Each row is where one point has got to under a steady rotation. How many ticks took it there?
The counts run from 0 to 387.
[ 94  97  94 123 139  99 129 103 118 138 118  86 131 134 126 181 120 113
 177 116 112 113 158 144 154  98 136 120 169 162 125 135 117  58]  131
[135 125 128 137 118 146 110 158 127  75 103 117 169  90 140 144 111  72
 141 139 103 103 146 147 117 146  89 116 130  65 164 130  88 153]  212
[150 129  99 192  91 154 133  76 169 107 105 114 149 146 150 124 128 134
 132 107 160 113 128 138 119  89  83 120 129 109  91 125  82 135]  269
[116  90 114 124 120 148 104 148 107 152 112 112 145 136 126 153  93 150
 147 138  89 137 173 155 160 106 160 127 151 156 171 104 177  72]  316
[ 97 116 101 112 109 157 147 137 133 114 108 109 183 126 110 125  85 106
 207 104 107 100 140 154 164 121 110 129 124 114 127 124 113 104]  7
[127 130 109 176 126  83 125 144 137 108 152 124  99 120 175 156 121 140
 111  96 109 111 102 145 123 127 116 165 196 187 131 103 118 101]  349
[115 111 124 121 184 157 152 131 167 145 120  90 133 161 117 113 135 151
 150 138 121 135 161 129 184 108 117 123 186 137  86 130 146  89]  309
[138 127 103 186  94 147 157 136 114 133  78 141 129 122 196 163  86 138
  99 137 146 111 140 139 120 118  88 169 117 135 112 133 112 133]  143
[146 106 118 159 157 119  73 160 155 113 161 141 138 133 146 138 148 153
  94  76 114 132 113 161 109 147 116 155 188 159 147  85 150 106]  290
[156 119 107 113 135 126 123 104 152 132 110  82 161 156  85 126 147 127
 141 130  84 119 177 128 140  99 127  58 189 134 152 136 140 136]  189
[117 151 157 126 212 153 108 161 157 101  89 130 142 138 130  89 115  95
 165 105 102 127 146 123 146 137 111 146 151  95  98 115 120 101]  101
[109 142  78 111 129 120 168 140 158 110 121  98 157 129 111 124 116  98
 191 104 111  76 120 127 158 126  87 134 183 145 108 136  84 108]  334
[116 150 102 128 138 116 144 130 151 111  83 105 162 123 119 135 119  69
 133 156 110 109 147 102 123 111  87 117 175 101 116 154  70 135]  10
[150 163  98 179  89 110 136 145 137 114  82 133 141 130 179 143 100 120
  75 131 131 115 125 111  98 120  84 161 143 144 119 131  69 154]  144
[148 182 147 174 118 104 122 139 161  76 115 144 123 125 179  98  95 100
 115  96 115 134 104 126 116 129 106 151 140 128 110  96  75 131]  354
[121 125 105 103 153 113 150 113 140 156 124  90 121 150 133 152 118 135
 171  85 137 130 157 127 174 107 128 137 163 170  68 124 116  71]  250
[ 99 100 110 135 119 182 163 124 119 114  81 103 158 123 141 151  90 106
 180 153 135  97 167 145 160 109  98 131 106  83 115 158 117 115]  8
[154 150 108 112 131  56  77 125 129 152  96 115 149 146 132 155 118  98
 106  94 110 144 162 115 120 109 142 134 159 169 118 111  93  78]  255
[124 116 133 134 160 123 120 139 154 149  81  94 132 142 133 139 135 130
  82 182 105 152 189 104 136  93 132 116 193 124 134 137 138 113]  313
[175 130 120 154  78 169 123  98 145 127  90 105 171 137 148 125 115 148
 110 136 149 131 165 148 128  92  94  99 101  87 114 127 115 159]  387
[153 133 151 164 161  92 112  71 160  83 131  97  99 127 145 149 165  98
 132 112 125 150 150 133 143 115 134  97 160 117 104 114  92 107]  364
[158 168 150 107 173 125  97 121 123 137  82 120 129 163 135 114 114 105
 142  64 112 151 174 133 132 120 138 134 112 120  81 101 117  98]  370
[129 131 143 129 171 174 154 192 128 151 104 113 118 130 165 131  99 157
 116 152 115 127 169 141 164 140 118 173 152 144 112 111 165 110]  108
[172 137 163 132 156 123  96 100  98 145  64 118 112 154 152 141 108 110
 124 113 107 155 208 142 136 111 147 109  96 108 104 120 138 114]  371
[165 156  90 162  77 134 173 125 136  97 133 116 124 124 141 126 115 145
 149  86 111  68  96 154 138 139  86 129 139 163 127 123 104 156]  149
[152 149 113 146 188 115 106 102 142 122  78 132 143 152 117 120 154  85
 118  83 106 112 131 112  83 136  86 102 170 115 115 140 100 153]  279
[145 142 133 172 100 146 142 140 102 112 124 147  97 122 167 126  78 151
 152  86 101  92 127 174 140 150 119 157 105 159 139  94 149 118]  351
[121 146 109 154 110 131 177 111 115 158  42 118 134 162 139 127  89 129
 150 145 109  98 156 104 140  84 108 116 145 153 101 156 119 120]  134
[146 115 130 120 154 161 159 123 142 138 118  77 128 149 103 109 135 153
 156 141  80 111 176 133 175 106 132  83 180 134 142 134 164 125]  308
[103 117 124 169 178 174 181 137 142 107  87 110 108 122 153 138 126 113
 148 152 119  83 155 134 154 127  82 132 149 101 106 168 130 146]  218
[153 141 128 146 171 138 170  91 151 135 113  87  90 162 146 126 146 153
 141 105 123 120 169 136 163  96 127 108 155 146  72 126 141 119]  368
[104 135  88 149 135 139 177 129 125 141  77 127 127 153 118 114  97 121
 181 118  80  69 125 117 139 107 108 127 182 164 125 140 129 117]  15
[179 132 146 139 136 130 125 171 178  85 174  88 135 105 139 125 167 141
  89 126 105 130 146 150 148 144 110 110 179 118 153 113 128 162]  298
